In the rows, zero is written as 128.
Turns in one plane each, and the order they were made in; the first pair answered:
E (before -> after):
[150 120 136  99 131 112 152 120 144  99 125 135 120 121 180 149  83 120
 136 149] -> [127  93  90 117 147 100 136 128 154 107  98 136 133 120 158 135  83 116
 119 134]
[142 146 135  97  97 152 120 116 137 151 175 148 101 153 140 131 163 114
 164 155] -> [146 122 102 100  95 128 133 111 163 129 160 127 131 158 141 108 144 114
 188 140]
[125  87 166 148 125  75 145 129 141  90  79 101 130 139 118  59 128 143
 188  86] -> [ 84  84 144 172 148  88 112 139 127 135  65 133 109 136  83  68 151 136
 126  82]
B (before -> after):
[150 135 131 126 125 113 150 117 143  93 128 105 135 112 130  99 126 134
 176 106] -> [127 123  91 135 164 121 150 142 122 116 141 137 151  87 142 112 110 140
 100 129]
[110 109 128 129 152 129 125 146 129 113 133 152 118 106 124 132 101 132
 121 137] -> [109 106 137 115 122 125 116 126 142 116 123 154 123 131 124 154 102 119
 140 139]
[145 130 170  73 126 131 115 140 130 127 147 138 142 123 158 145  92 113
 154 136] -> [154 135 172  81 141 128 126 152 118 116 156 130 134 107 156 125  96 126
 157 126]
[125 103  71 139 159 110 140 148 141 116 110 100 142 118 117  91 110 140
 135 106] -> [106  91  65 130 142 116 125 133 148 138 103 123 159 144 126 130 101 119
 115 134]
S (before -> after):
[107  82  86 154 180 108 123 137 131 106  98 134 149 113 120 122  89 120
  85 120] -> [124  90 104 163 178 102 126 139 131  88  92 112 127 105 104  95 102 130
 119  92]
[130  76  87 129 136  95 131 134 157  83  97 106 179 144 138 120  98 123
 159 101] -> [123  88  94 140 117  96 116 123 162 101  83  99 156 153 102 113 126 122
 172  80]
[164 178 134 136 109 132  96 115 120 104 158 104 122 105 145 126 136 149
 165 137] -> [147 183 122 140  92 136  77  97 118 137 153 117 122 118 125 145 151 136
 147 147]
[123 155 162 129 113 150 114 119 113 152 141 149  95 147 117 155 156 117
 116 142] -> [132 139 154 119 137 153 134 134 108 136 156 154 121 132 160 163 120 120
 101 167]
Now pairs of rows:
Between the rows of a pair lie 2 to 3 turns.
[139 156 117 131 108 140 154 138 104 151 157 123 139 124 151 145 161 125
  94 156] -> [151 133  96 132 126 120 173 147 126 114 144  96 160 112 156 109 139 134
 120 131] -> S, E
[110 127 177 124 115 128 103 113 148 134 103 162 134 162 152 194 123 117
 158 178] -> [151 128 163 142 156 104 142 146 148  72 114 106 125 110 148 106 120 155
 203 126] -> E, B
[119 124 119 142 128 134  92 125 113 163 121 136 119 143 121 135 124 116
  99 128] -> [139 136 146 132 102 127 102 116 126 145 120 112 110 151 119 127 134 120
 154 117] -> B, E
[146 173 173 126 171 147 123 131 140 160 112 123  67 160 131 144 152 139
 130 108] -> [130 166 159 124 171 152 115 131 138 174 110 140  82 166 137 163 144 130
 107 130] -> B, B
[137 103 124 111 145 151 110 146 136 113 107 153 133 131 157 136 101 124
 118 142] -> [140 101 117 126 155 143 108 158 136 104  97 140 118 120 138 107 110 134
 131 115] -> B, B, E
[132 146 121 133 148 145 142 146  92 143 167 138 131 104 137 129 129 143
  80 146] -> [118 136 127 123 124 147 127 127 106 158 150 154 144 133 133 164 123 125
  81 160] -> S, B
[108 133 149 119 128 151 111 114 121 159 145 165 122 141 117 173 113 120
 105 144] -> [130 103 129 116 154 127 144 135 142  99 144 134 152 120 152 136  70 134
 133 129] -> S, E
[118 120  67 120 120 103 149 110 133 146 163  89 165 131 133 124 113 134
 108 153] -> [133 124  97 121 152 105 165 134 118 120 176  89 147  99 152 107 104 148
 103 145] -> E, S
[133 107 110 116 135 128 151 143 139  90 128 113 164 131 163 114 104 148
 132 138] -> [106 106  98 149 133 129 115 140 142 119  88 118 132 138  98  98 142 145
 120  99] -> B, S, E
[162 115 133 106 107 140 138 117 137 100 138 125 131 139 161 143  81 141
 164 157] -> [147  89  84 129 119 124 126 122 155 103 105 115 143 142 127 113  85 141
 160 127] -> E, B
[124 132 159 120 113 137 106 126 132 139 108 137 112 146 117 155 137 120
 136 129] -> [144 134 148 127 151 129 134 153 118 105 131 117 111 102 129 111 126 145
 141 114] -> E, B
[104 129 147  90 132 154 125 112 111 152 166 146 121 122  85 139 119 112
 132 130] -> [112 133 148  99 146 152 133 121 105 140 171 138 113 107  83 116 120 119
 135 118] -> B, B
[135 135 115 143 124 120 148 128 141 126 138 119 134 131 156 116 143 122
 164 110] -> [125 144 109 158 132 129 137 134 126 149 146 128 119 121 142 113 159 125
 138 110] -> S, B, E
[112 108  40 164 157 141 142 126 165 141 149 131 180  98 125 119 142 141
  86 139] -> [148 129  93 153 113 129 150 108 185 100 134  81 160 116 105  85 163 147
 185  98] -> B, B
[129 103 117 137 134 120 117 146 136 151 103 122 101 139 120 109 128  99
  77 160] -> [134  98 126 118 116 118 122 134 148 142 102 122 117 154 140 127 114  90
  96 173] -> B, S
[ 95  59 115 158 170 102 116 163 150 123  75 139 127 124 108 121  99 127
  94  92] -> [ 88  80 167 141 147 127 101 149 138 149  83 174 102 138 116 173 108 111
  78 124] -> B, S, E
[ 97  84  63 130 109 104 111 123 172 137  90 125 176 169 109 140 133 106
 126 123] -> [127 144 163 132  83 124 108 119 144 137 105 112  90 162  86 128 187 120
 175  97] -> E, B
[110 125 126  94 118 130 146 107 133  89 113  93 164 119 148 129  91 113
 126 140] -> [107 132 113 116 149 134 144 128 112  93 122  92 140  87 131  96 108 133
 102 118] -> S, B
[143 138 115 114  99 133 140 111 132 142 167 119 146 128 143 159 138 121
 126 158] -> [154 121 102 118 108 117 148 120 145 114 156  98 155 122 140 129 128 131
 152 135] -> E, S
[126 137 154 148 147 140 143 137 107 110 138 139  76 116 114 114 141 137
 108  96] -> [137 128 148 121 142 139 163 130 107  99 160 147 119 121 166 143 105 133
 104 136] -> E, B, E
[141 122 194 127 133 138 103 118 135 109 114 126  99 142 145 162 130 118
 150 129] -> [119 104 148 141 123 126  86 105 152 129  88 123 119 162 117 156 140 106
 143 116] -> E, S, E
[147 165 186 137 136 111 101 147 108 148 169  84  66 102 138  63 174 166
 182  77] -> [121 151 154 120 170 134 108 163  78 183 211 142 109  84 195 123 131 158
  79 152] -> E, B, E
[128 112 116 163 170 126 145 152 114 111 145 131 118  96 124  84 129 135
 115 108] -> [134  89 129 138 161 122 147 147 132  94 139 135 144 114 163 112  91 123
 130 132] -> B, S
[117  73  93  87 140 112 135 112 173  90 151 145 185 165 176 157  77 117
 109 159] -> [ 95  60  74 146 168  99  99 137 175  99  99 134 132 144  91  87 127 130
 104  76] -> S, E
[129  67  47 158 167 116 150 148 135  97 115 119 176  86 145  83  90 141
 119 108] -> [151 169 198 147 127 170 130 132  74 143 156 141  60  82 114 118 172 150
 137 110] -> S, E, E
[137 129 125 113 178 141 137 117 142 111 168 123 186 145 199  86 110 133
 163 134] -> [109 117  96 152 178 131  98 119 153 136 121 118 158 155 126  53 154 134
 160  81] -> B, S, E
[ 87 140 145 136 179 105 158 175 114 114 127 165 101  58 137 121 116 134
  74 112] -> [ 80 118 131 103 139 101 161 144 143 113 121 171 160 105 175 173  80 104
  86 154] -> E, E, B
[138 125 133 155 127 136 128 136 129 121 102 128 108 110  75  98 142 137
 148  92] -> [130 132 121 162 133 141 127 137 120 131 112 133 108 106  73  96 147 138
 132  98] -> S, B, B
[ 93  86  90 147 126 121 110 141 118 153  94 142 135 129 112 106 123 114
  93 104] -> [118  72 118 119 112 110 132 133 140 111  90 127 155 140 152 118  85 104
 143 116] -> S, B, S
[123  65 105 102  86 105 109  79 156 140 101 149 153 162 141 175  89 103
 152 146] -> [102  61  58 150 139 103  90 114 136 161  91 154 129 123  91 122 116 121
  99 100] -> B, E, S
[132 129  83 137 102 101 139 112 162 108 113  75 153 149  89  83 147 134
 174  92] -> [127 135  73 143 106 107 139 111 153 119 124  77 149 144  79  81 162 138
 160  93] -> S, B
[141 123 116 113 121 102 150 123 129 110 144 115 156 128 153 134 106 120
 149 140] -> [122 108  94 123 110 100 128 115 141 131 114 121 157 149 124 141 116 109
 142 129] -> B, E, B
[117 132 125 125 132 162 145 149 128  99 161 102 106 121 162 138 118 156
 124 155] -> [111 126 120 128 138 163 141 152 127 104 154 109 109 121 162 142 112 156
 112 157] -> B, S, B
[104 117 112 110 122 146 107 123 141 165 128 151 132 139 157 162 124 112
  91 143] -> [123  97 102 116 158 127 129 152 147 116 122 129 142 106 172 119  95 133
 109 119] -> S, E
[139 173 129 122 126 152 144 134  86 144 200 108 108  93 137 121 166 154
 110 134] -> [118 166 123 112  97 156 126 113  96 174 186 128 124 126 135 162 165 130
  97 159] -> S, B
[159 145 103 127 110 100 170  99 135 105 135  87 129 138 142  89 157 116
 160 121] -> [149 149  81 147 142 105 167 118 118 121 141  94 116 115 129  72 163 127
 119 117] -> B, S
[121 116  96 162 112 161  80 145 140 142 108 114 110 130  97 103 127 108
  99  79] -> [119  97  83 146 125 164  92 150 139 135 120 136 143 131 140 134  88  98
  72 115] -> B, S
[132 109  85 127 130 119 131 120 139 120 129 125 165 125 132 122 111 127
 132 143] -> [126 107  89 127 118 118 123 112 149 121 119 126 163 135 127 128 115 120
 141 142] -> S, B, B
[158 146 171  94  86 143 140 121 159 124 166 130 160 143 163 157 115 104
 171 164] -> [139 100  93 126  97 110 130 124 192 118 118 104 184 148 120 105 115 104
 180 117] -> S, E
[168 121 148  83 121  93 173 142 180  67 120  99 123 152 168 157 102 133
 156 136] -> [ 97 113 103 129 157 114 114 159 155 147  90 157  89 147 103 169 144 124
  44 125] -> E, E
[147 134 114 153 130 115 107 137 120 131 137 119 107 136  97 113 147 132
 132  98] -> [152 150 140 137 128 131 112 134 102 142 162 136 101 135 125 144 142 127
 115 131] -> B, E
[134 115 131 148 164 132 115 161 103 110 116 131  83  89  99  95 148 138
 123 104] -> [137 132 179 104 125 156 116 130  98 129 141 160 101 117 145 172 131 117
 118 163] -> B, E
[134 119 135 117 110 148 136 109 136 113  72 127 145 179 138 153 130 106
 135  88] -> [125 116 104 135 169 155 145 144 108 118  97 143 142 134 147 131 118 123
  74  92] -> B, B
[169 155 113 118 105 110 142 116 123 126 133  92 183 139 137 108 160 159
 178 108] -> [157 159  92 140 139 117 138 134 100 139 140 103 170 113 123  90 174 171
 136  99] -> B, S
[125 197 191  92 115 122 141 103 115 151 152 149 106 139 126 173 170 115
 127 158] -> [143 195 203  83 128 115 161 117 115 118 163 135 114 123 153 161 150 128
 145 156] -> S, B
[158 167 183 123 123 130 145 128 112 101 159 103  98 115 124 105 145 150
 186 109] -> [138 160 148 143 169 138 143 154  86 119 172 127  95  80 119  96 142 160
 121 110] -> B, S
[145 126 116  83 127 135 137 135 147 108 122 131 153 155 167 159 101 113
 129 165] -> [154 153 136 102 101 135 124 120 147 115 104 103 112 162 111 127 150 122
 175 120] -> B, S
[123 121 115 144 128 136 173 120 107  97 152 127 126 129 179 139  96 160
 121 185] -> [ 85  95  74 159 109 123 137 101 133 124 105 138 139 163 139 146 109 139
 106 168] -> E, B, E
[153 116 122 103  99 122 127 122 167  84  95 130 198 142 170 135  96 157
 159 140] -> [133 137  85 155 161 133 114 159 124 119 107 136 151  87 112  75 148 189
  86 101] -> B, S, B
[135 139 108 102 134 166 134 136 110 145 153 158 138 125 140 161 126 117
  84 164] -> [166 148 136  83 106 151 154 124 129 106 154 121 143 136 152 148 118 119
 157 155] -> E, B
[106 129 119 139 139 165 114 128  96 154  97 121  66 103  63 123 167 150
 117 106] -> [134 143 161  88 129 180 153 125  82 132 153 135  94  99 148 178 120 147
 120 175] -> S, E
[108 121 113 130 142 105 106 144 152 145  92 155 115 120  95 134 118 105
  91 109] -> [121 144 164 118 116 112 106 131 153 142  98 151  92 132  94 147 137 102
 126 109] -> B, E
[133 114  94 144 179 121 137 155 112 111 124 132 139  90 132  93 113 154
 111  90] -> [ 98 113  85 146 142 129  98 122 121 166 100 157 140 133  99 139 133 126
  87 107] -> S, B
[121 108  94 155 153 114 133 143 122 119 129 114 136 107 111  94 135 135
 115 105] -> [116 131 135 142 146 139 131 144  94 146 156 146 117 104 127 139 142 133
  85 140] -> S, E, S
[ 94 104  80 111 158 126 118 105 121 137 110 141 138 145 130 134 105 125
 112 132] -> [134 144 154  90 142 137 145 102 102 112 144 123 110 136 157 138 110 135
 160 137] -> E, E, B
[157 125 150 129 139 136 158 156 122  91 107 138  98  98 127  58  83 153
 154  92] -> [126 108 151 102  79 142 124 106 153 134  78 176 134 170 134 142  73 103
 146 138] -> B, B
[160 149 121 140 125 124 154 111 123 136 138  87  93 162  99  69 167 140
 142 105] -> [153 164 139 129 143 148 158 123  90 160 176 122  90 152 127 110 158 140
  90 151] -> E, B, E
[116  65 135 106 162 121  79 117 147 107 114 158 141 144 137 167 101 115
 110 121] -> [134  73 153  95 150 121  93 114 148  89 124 145 145 146 152 168  94 117
 137 127] -> E, E, E
[108 120 116 127 139 145  91 124 122 109 121 154  75 118 130 145 112 116
  75  97] -> [129 128 139 126 121 138  97 117 131  88 117 125  61 122 118 121 125 122
 124  72] -> B, B
[178 161 103 114 136  96 169 117 141  93 162  98 170 126 154 119 110 149
 163 148] -> [176 158 106 110 124  97 165 105 144  98 157  96 176 133 152 129 110 144
 166 149] -> B, B, B
[128 134 110 130 143 144 136 134 102 144 153 131 134 116 134 130 122 129
  89 151] -> [155 140 145 111 113 136 148 121 118 115 148 108 133 132 147 131 117 128
 152 146] -> E, B, S
[131 130 142 145 158 129 128 172 111 106 123 128 136  93 133  74 134 137
  93 103] -> [122  99 139 131 158 127 123 168 128 103 107 144 159 109 155 102 103 124
  87 125] -> B, S, E
[124 100 111 132 139 129 132 120 132 126 106 128 149 129 134 143 106 117
 128 138] -> [125 121 144 128 137 146 131 121 114 134 123 143 128 126 142 160 115 120
 122 148] -> E, E
[121 139 109 104  84 132 136  98 130 152 142 144 171 160 137 164 126 112
 129 168] -> [119 119  53 144 137 111 138 133 130 130 126 117 165 118 101  88 135 138
 115 111] -> B, E, B
[145 105 114 149 153 115 143 153 125  88 137 118 129  96 133 103 107 145
 132 118] -> [113 116 142 135 115 141 108 123 122 146 129 163 119 136 129 176 120 111
  98 156] -> E, E, B
[152 135 107 110 124 116 164 128 127 136 160 108 147 109 140 119 122 136
 118 155] -> [130 122  82 119 124 115 148 125 135 155 140 118 157 120 127 125 124 126
  99 151] -> E, S, B
[136 218 105 112 105 172 108  62 154 168 137  86 120 168  54 106 198 145
 166 157] -> [108 205  59 124 157 181 107  90 127 199 156 123 139 138  71 119 179 152
  73 184] -> B, B
[118 142  88  87 162 111 150 125  97 140 188 141 182 101 179 120 100 150
  60 192] -> [134 188 142  98  62 105 111  59 124 160 144  91 126 162  87 101 192 140
 174 127] -> B, B, S
[144 146 172 101 130 133 189  95  67 149 192 129 119  75 162 101 158 130
 149 150] -> [126 127 111 124  96 107 161  67 107 160 141  94 138 111  97  66 188 120
 189 103] -> E, S
[175 165 160 101  82 174 144 108 106 124 193 117 211 111 201 178 104 147
 117 206] -> [180 121  87 117  85 130 149 105 159  84 149  68 255 121 181 114  88 152
 167 150] -> E, B
[124 136 166 116  90 132 123 114 144 138  99 141 118 159 133 152 130 113
 172 129] -> [131 142 157 117 145 145 151 154 108 128 147 154 124 106 174 144 108 138
 120 154] -> B, B, E
[ 98  84  91 108  35 145 131  88 153 115  91 152 187 180  97 119 102 125
  99 148] -> [ 79  65  79 128  86 153 126 124 136 117  91 176 178 145  98 110  89 135
  40 149] -> S, E
[100 149 184 131 133 149  89 135 102 183 140 169  83 129 114 159 167 126
  71 138] -> [109 135 184 105 127 149 103 130 112 166 148 175 119 142 160 189 129 116
  76 172] -> B, S
[142 173 123 142  98 135 135 131 134 164 154 103 145 153 136 138 142 116
 149 143] -> [125 154  88 155 107 128 125 133 139 171 133 104 156 151 120 129 143 111
 134 131] -> E, E
[ 90 145 118 123 177 174 119 143 134 183 103 167 118 148 123 151 104  98
  47 133] -> [109 141 150  86 127 163 130 115 163 156  96 152 143 190 152 178  79  80
 110 150] -> B, S
[134 135  94 104  99 119 151 103 132 128 181 139 174 133 167 163 119 126
 124 186] -> [109  90  37 136 118  94 130 115 162 121 129 120 177 134 122 117 125 129
 127 133] -> S, E, B
[126 116 129 120 133 124 130 138 138 119 132 132 141 115 165 137  99 139
 107 127] -> [125 117 132 118 138 121 135 143 136 116 134 128 139 111 164 129 100 141
 111 123] -> B, B, B
[118 112  95 112  98 120 102  73 166 157  73 140 157 167 103 164 136 104
 142 125] -> [143 129 132  90  85 124 121  66 164 135  95 127 156 164 132 172 127 110
 175 136] -> E, E, E
[139  83  59 138  88 100 115  89 153 131 108 120 165 177 102 113 144 133
 162  93] -> [148 141 150 145  86 130 105  95 110 151 129 133  80 159  81 121 197 146
 161  80] -> E, B, E
[129  99 143 137  87 118  97 142 189 108  77 148 108 141 113 146 133 124
 155 115] -> [111 114 129 158 124 136  88 164 152 139 101 172  83 106  99 136 154 137
  88 120] -> B, E, S
[150 127 139 113 174 133 161 142 111 107 161 124 126  82 150 130 106 145
 129 140] -> [106 111  82 143 170 129 126 133 121 155 130 144 130  98  99 134 132 131
  87 127] -> E, S, B
[103 129 205 124 119 127 120 102 114 173 129 164  86 143 128 184 119 140
 107 111] -> [151 131 203 116 140 109 167 124 114 109 158 116 103 108 160 133  95 169
 158  95] -> B, B, E
[120 118 131 138 154 114 109 144 148 118 103 142 127 118 129 125 118 122
 114  99] -> [120 119 142 132 138 113 109 137 155 112  95 137 124 131 126 129 121 117
 136  94] -> B, B
[115 108 114 123 134 122 100 131 130 109  95 132 181 151 169 104  57 123
 129 132] -> [101 126 148 133 104 131  63 116 133 139  64 141 137 173 122 113 100 113
 141 110] -> E, B, E
[137 150 123 127 125 150 151 139 106 126 164 125 138 112 145 119 132 133
 119 139] -> [146 144 136 118 114 145 152 135 116 112 159 119 137 118 153 123 120 132
 143 137] -> B, S
[147 104  71 126  99  76 164 139 144 132 125 127 171 109 139 159 100 129
 129 133] -> [137 101  74 130  91  76 152 136 146 141 116 134 170 119 132 170 103 124
 129 132] -> S, B, B
